(in the rows, 128 means zero)
Each named move below is a turn or a mirror, shown by a few rows before and after it. Which moves, in which order, take the first row of each later pair to the second? The first pair is answered.
B (before => after):
[132 146  98  69 140 115 162 136 110 105 142 182 152 117 104 102 179 106
 128 130 115 191 111 129  64 142 139 140 135 117  80 160 126 102 184] => [ 83 103 166 148 154 173 120 178 102 151 116  81 148 142  55 136 138 103
 138 172  93 141  87 121 110 165 148 110 162 135 106 125 129  83  85]
[114 138 104 139 144 152 126  88 132 152 155 140 126 123 133 109 130 128
 143 101 134 157 145 156 119 160 130 149 122  78 121 158 141 152 173] => [ 96 125 129 171 153 174 109 103 129 170 142  99 123 134 115 123 109 127
 147 117 124 137 137 155 138 168 135 138 133  87 129 142 143 148 125]
[116 111  99 108 112 122 155 141  93 110 125 120 133 124 121  98 131 106
 107 115  99 144 118 126 121 105 147 105 136 106 135 127 100  91 124] => [110 110 106 118 113 128 149 146  90 117 120 110 129 125 113 102 126 107
 108 119  98 140 113 125 129 108 145 100 136 111 135 125  98  90 114]
[121 144 102  95 121 120 163 133 137 137 139 121 137 135 128 141 105 152
 132 137 127 137 176 120 136 106  73 126 162 117 131 122 102 150 109] => [118 145 112 107 122 122 158 137 138 140 135 111 137 138 124 145 103 154
 130 140 127 129 172 114 138 109  73 121 164 121 134 118  99 146 100]
X (before => after):
[113 118 140 149 107 128 122 121 123 122 100 110  83  89 164 137 150  92
  93  96 114 112  85  97 125 131 108 159 109 122 164 100 134 113 113] => [118 113 141 148 118 130 123 140 120 127  96 108  90  92 160 140 155  92
  90 113 113 113  80  87 118 139 116 153 113 132 152  92 130 106  96]
[161 134 142  99 105 101 121 136 129 144 101 124 139 132 133 128 123 109
 130 146 112 130 106 131 136 122 152 100 141 153 125 125 100 147 103] => [156 138 136  93 116 105 118 141 128 147 102 130 145 136 130 126 126 114
 134 153 112 139 109 134 129 129 150 106 143 154 118 135 102 144 103]
[126 133 115 119  73 101 142 110 129 112 134  97 104  88 114 114 143 111
 112  74 106 137 103 133 145 116 150 118 109 106 137 145 131 119 171] => [131 124 123 124  75  95 143 131 118 114 130  86 103  86 108 121 146 106
 110  89 102 133  92 119 153 121 166 103 109 119 136 134 123 104 154]
[ 93 147 110 143 164 140 122 134 162 139 153 109 107 136 106 116 131 153
 131 130 159 153 175 127 127 106 122 141 150  75 140 154  82 110 133] => [ 90 147 108 154 152 136 125 128 163 137 156 105  98 131 110 115 127 154
 133 123 160 149 174 127 135 103 123 142 148  74 142 156  84 111 137]
H (before => after):
[142 135 141 148 138 132 125 136 135 132 150 128 134 135 139 115 125 128
 135 127 130 126 151 135 128 122 122 115 134 136 133 137 116 136 127] => [149 130 132 139 128 120 136 135 124 125 152 134 132 116 138 106 137 116
 135 114 121 134 140 134 125 126 126 117 133 131 128 138 115 127 143]
[132 120 159 167 120 115 131 114 143 134 140  88 133 128 130 149 105 126
 123 115 122  82 102 141 160 140 118  99 124 144 132 164 144 178  80] => [143 130 144 155 169  93 136 171 154 129 150 116 133 145 141 128 141 150
  94 130 144 113 116 100 148 118 137  77 128 130 117 154 103 147  83]
[ 89 158 101  73 183 190 104 166 112 157 137  94 152 142 109 166  94 113
 175 172 101 164 153 136  92 179 155 168 151 133 124 161 164 106 124] => [104 162  82  56 183 166 121 183 103 145 143 111 149 123 113 148 124 105
 156 166 100 188 144 122  80 170 166 159 147 129 110 158 149  83 145]

Each pair is 2 to 3 moves apart.
[148 148 125 115 174 125 133 139 152 130 143 146 150 148 140 133 120 142
 129 152 144 130 147 117 109 115 115 134 122 153  97 134 130 139 124] => [131 139 145 142 170 141 123 137 156 144 137 112 142 156 128 144  98 141
 136 156 138 114 147 124 126 118 109 130 128 150 116 128 136 144 104] | X B
[130 127 112 118  80 125 139  48 134 100 149 101 127 111 142 154 167 143
 150  68 123 155 137 170 105 152  95 134 108 122 106 155 162 138 147] => [128 110 157 179 119 135 114 102 158 128 136  66 113 169 153 176 132 185
 139 111 147 104 160 131 148 128 114  86 117 141 132 117 136 133  66] | X X H
[119 127 141 174 100  96 126 154 131 114 139 124 146 134 143 150 117 126
 105 125 129 112 144 106 165  96 168 106 132 134 118 107 117 127 143] => [116 118 147 166  86 102 124 151 119 118 128 111 156 117 127 154 119 106
 112 132 109 108 126 113 158 115 167 110 131 150 112 101 130 124 139] | H X H
[131 159 107 138 179 156 130 158 159 107 153 174 172 181 145 117 152 172
 135  96 134 171 172 144 105 146  49 143 119 111 117 146 102 168 126] => [145 157  91 141 104 121 162 116 129  80 156 165 142 114 147 107 162 133
 128  35 112 174 137 153 122 140  60 140  98 102 126 153 117 155 175] | H X
[118 144 110 133 167 153 141 144 167 149 179 167 149 137 141 124 162 166
  96 139 147 171 150 110 104 101 114 155 149 110 118 158 110 112 140] => [119 144 113 152 132 139 147 109 173 140 184 157 122 123 153 126 146 168
 101 104 147 154 155 122 133  85 105 152 138  87 141 160 118 121 156] | X X
[110 146 111 131 172 152 124 137 123 150 131 120 135 164 119 114 137 147
 117 140 107 153 142 113  92 118 139 132 155 101 135 133 122 139 137] => [108 145 108 125 129 157 127  94 109 142 126 116 134 137 120 125 125 124
 135 115  95 142 130 145  95 135 126 150 146 106 140 144 157 163 155] | H H B
[111  95 129 142 111 158 112 154  82 150 102  87 145 117 101 156 117 100
 142 151  94 130  74 130 126 182 128 132 129 177 111 110 136 110  87] => [154 136  71  75 140 111 145 160 108 117 134 183 151 128 143 116 162 129
 118 140 130 182 114 113  85 144 129 139 117 154  88 137 104 113 157] | H B
[125 144 128 108 152 160 120  90 148 132 137 153 152 164 144 146 116 153
 142 148 146 131 170 153 109 132  91 153 136 132 135 155 135 168 117] => [144 153 102  96 140 117 148  96 141 109 148 173 129 132 156 117 145 146
 120 118 148 162 166 135 109 102 106 146 134 109 128 161 116 141 160] | H X
[136 163 110  96 156 141 102 168 138 121 135 159 135 144 126 136 169 109
 146 134 118 160 109 137 124 130 142 144 110 122 123 133 147 127 139] => [127 162 122 112 142 158  91 140 148 126 130 150 131 156 122 150 140 120
 159 131 120 136 122 160 135 134 125 155 110 117 140 140 166 157 130] | H H X
[135 139 126 142 124 120 126 108 134 131 152 149 101 146 142 124 112 152
 129 107 159 123 151 128 139 104 122 134 121 116 149 141 136 153 125] => [124 117 146 160 138 131 113 144 122 146 141 114 102 148 117 128 111 146
 126 132 149 118 136 111 147 113 138 117 134 124 145 121 127 128  88] | H B X
[124 143  75 153 178 175 117  98 148 151 109 157 140 155 112 129 123 149
 144 124 149 147 145 163  78 129  91 131 189  90 114 157 137 176 139] => [137 147  61 148 150 144 140  89 142 128 121 163 114 117 118 107 138 136
 128  84 149 164 138 154  93 108 105 126 175  68 118 161 123 162 179] | H X
[156 127 120 105 158 123 128 146 136 106 138 167 174 162 173  99 130 131
 125 155 154 146 163 126  92 136 133 132 144 155 112 126 112 139 116] => [139 101 147 142 151 132 123 174 113 118 124 110 169 142 140 103 132 106
 125 163 128 136 126 108 110 149 154 110 155 160 116 103 105 109  83] | H B H
[101 111 142 161 119 118 118 153 118 134 138  94 106 127 113 108 150 127
 127  91 119 130 110 130 144 108 116 138 127  90 125 118 120  98 140] => [ 99 106 151 158 124 131 111 157 109 143 129  86 118 133 105 116 149 120
 131 108 111 125  98 130 140 126 118 138 132 106 120 109 124  97 117] | X H X
[114 106 149 151 134 116 117 137 140 161 173 115 102 170 100 143 114 165
 167 115 117 142 121 104 106 115 130 122 136  98 128 124 131 155 103] => [122 114 136 130 118 109 124 108 143 148 177 144 106 159 114 141 115 164
 174  97 117 143 128 119  93 117 119 134 125  95 123 137 143 169 131] | B H H
[115 116 128 163  89 117 144 121 117 128 142  88  93  98 113 115 133 120
 127  73 113 131 124 134 159 104 128 122 137  79 145 137 115  97 154] => [137 111 120 150 101  93 154 151 105 121 137 103 100  94 122 109 158 115
 112  92 111 142 110 108 147 107 149 107 129 100 126 122 100  77 149] | X B X
[ 81 119 109 151 179 157 125 173 147 135 149  83 113 134  94 119 149 111
 127  92  99 154 130 117 125 115 108 145 167  62 129 149  78  70 147] => [ 90 114 108 146 121 142 143 130 130 122 145  83 100  93  94 123 145  86
 135  61  85 145 106 136 137 122 107 153 146  68 137 154  99  82 174] | H B X
[163 137 114 142 105 137 163 146 117 111  94 171 121 106 117 147 153 146
 141 150  96 130 142  94 127 122 151  99 111 142 109 116 111 105 116] => [158 150  94 115 120 153 160 130 129 112 101 191 137 116 118 147 155 152
 147 145 103 143 159 111  99 129 134 126 116 131 102 133 117 120 130] | X X X
[109 128 129 141 122 120 124 142 126 114 130 113 132 107 106 107 143 122
 126  96 110 145 113 113 130 129 153 115 137 107 145 113 120  98 135] => [103 129 147 152 144 145 104 148 140 132 125 107 145 141 106 125 124 139
 135 123 119 128 129 117 132 130 144 115 148 116 147 110 122 110 104] | X H H
[106  81 173 130 125 104 133 190 102 102 113  65 143 113 114 155 148 105
 145 163  80  96  72  71 170 160 166  85 133 150 145 112 130 120 107] => [ 93 119 134  57 186 146 121 164 126 108 134 125 201 152 101 145 165 122
 176 178  90 150 112 114  84 187 111 160 152 127 113 167 144 151 145] | X X X
[115 116 146 154 171 143 116 185 130 158 126  86 135 152  96 130 125 135
 114 151 132 142 127 110 129 124 142 116 150 112 129 112 107  93  90] => [140 136 105  95  96 110 155  93 114 118 136 139 132  92 116 120 141  99
 128  90 119 161 113 156 107 137 122 159 118 108 117 149 150 130 179] | H H B
[117 145 124  74 145 145 110 125 139 136 111 178 168 185 126 142 123 160
 181 147 135 134 170 153 106 155  98 187 127 124 103 147 137 169  77] => [115 144 129 109  89 124 122  77 146 121 120 167 122 159 144 143  94 161
 183  90 137 107 173 170 153 126  96 183 115 100 138 157 148 192 105] | X X
[114 131 135 163 105 155 106 101 106 134 130  78 132 104 110 132  72 132
 132 124 120  94 104 187 150 132 127 137 130 111 140 127 151 160  84] => [155 152  99 123  79 101 140  84 102  98 144 140 118  71 147 103 107 128
 111  94 130 116 105 170 139 107 139 132 101 109 133 137 142 158 144] | X B X
[142 134 140 150 112 114 129 148 134 140 128 114 113 121 152 118 167 116
 119 125 125 138 126 116 150 126 144 121 108 124 151 149 109 100 142] => [142 137 138 136  87 119 133 117 128 136 122 120 123 108 146 120 161  98
 129 118 115 129 118 136 143 145 135 137 100 132 150 156 129 114 145] | X H B
[172  94 126  80  80  76 158 110 144 116 119 171 134  76 149 149 158  97
 200 157 126  99  69  96 143 141 115 129  98 198 148  97 192 137 139] => [174 107 125  73 122  92 136 114 172 126 123 199 148 126 162 155 147 137
 202 188 150  89 110  98 132 135  98 136 101 203 153 105 187 162 123] | X H B
[132 149 121 102 190 155 124 151 144 130 133 168 181 185 163 136 126 169
 107 163 145 145 155 117  70 121 130 126 119 153 116 132 120 142 134] => [122 147 119 101 118 161 132  67 130 118 129 158 172 144 159 146 102 138
 136 107 124 126 139 171  83 141 100 159 104 144 135 152 166 177 169] | X H H
[160 122 118  84  93 108 159  66 126  87 124 194 145  97 179 137 138 119
 135 118 138 121 111 155 110 157 129 134  75 165 115 137 163 160 152] => [138  97 165 151 172 124 122 176 144 127 117 136 141 160 168 146 131 162
 110 181 156 104 121  90 145 134 166  71 106 170 129  93 106 112  59] | X B H
[118 126 156 159 137 126 119 152 135 130 122 123 113 148 148 131 113 153
 116 146 145  96 136 117 161 107 141 108 122 145 140 107 108 128 100] => [129 124 141 150 120 100 140 162 112 120 124 123 105 110 142 117 140 128
 102 125 131 119 110 106 157 108 156 101 118 137 128 104  99 102 127] | H B
[130 121 132 129 189 150 111 137 133 162 131 138 166 193 121 130 134 161
 122 173 140 123 137 114  96 129 107 137 158 142 118 126 123 144  94] => [117 125 130 139 166 158 105  93 147 158 140 134 147 192 123 131 114 169
 133 135 140 112 151 143 114 121  83 158 154 116 138 146 138 166 116] | X X B
[154 121 115 125  75  77 157 121 108  89 121 123 120  84 152 123 146 115
 120  78  93  73  80 116 162 112 143 112 100 155 122 128 150 130 122] => [156 133 116 118 174  91 130 191 144 112 129 148 144 161 166 117 156 174
 104 138 130  92 128  79 138  94 143 100 124 153 110 123 106 117  83] | H H X
[163 126 112 113 232 162 120 156 143 140 147 169 174 176 130 150 167 170
 137 143 142 192 164 113  68 146 150 164 166 120 115 160  99 121 130] => [164 135  88  99 154 141 144  82 122 114 159 173 154 115 130 138 167 128
 153  72 120 195 144 157  73 151 133 193 146  94 122 190 132 141 198] | X H
[126 135 117 126 114 142 119  82 127 121 130 134 139 116 140 133 119 115
 141 120 126 142 144 149 130 139 108 159 129 123 137 142 137 152 142] => [130 139 119 133 140 140 108 103 149 126 136 137 134 146 151 132 112 143
 133 132 144 140 164 135 136 119 109 148 135 115 146 142 119 150 133] | H X
[130 121 156 117  98 148 164 106 124 126 122 125 146 106 117 150 110 119
 152 115 120 136 119 152 128 159 117 137 117 149 107 138 156 146 135] => [124 133 155 128 142 159 144 125 157 138 137 134 147 151 132 147  98 165
 149 130 148 133 159 146 133 134 102 136 126 128 116 144 137 154 124] | H X X
[135 105 129  94 110 106 138 139  79 102 116 156 116  92  58 141 105  78
 127 138 110 123  83 110 147 138 141 144 124 144  84 115 169  69 140] => [151 128 116  79 174 100 132 177 115 106 134 202 124 146  86 130 116 132
 111 167 148 142 134  85 129 108 139 141 128 140  79 122 136  73 139] | H H B
[116 134 122  99 133 161 117 104 139 126 129 132 144 137 120 131 120 111
 154 128 123 134 133 162 102 147 100 161 133 133 116 145 150 150 133] => [119 143 113 104 152 151 118 117 157 125 141 145 130 151 130 119 123 136
 144 126 139 140 155 151 107 123  97 154 131 112 124 150 128 147 145] | H X
[124 135  90  89 116 114 148 136 128 158 154 138 140 108 152 109 145 101
 137 116 107 164 108 114  82 120 136 127 139  97 106 134 100 114 145] => [100 112 127 132 117 146 123 150 120 185 136  81 138 115 127 129 119  97
 149 135  91 137  94 114 107 137 142 115 147 106 118 117 107 107  92] | B H H
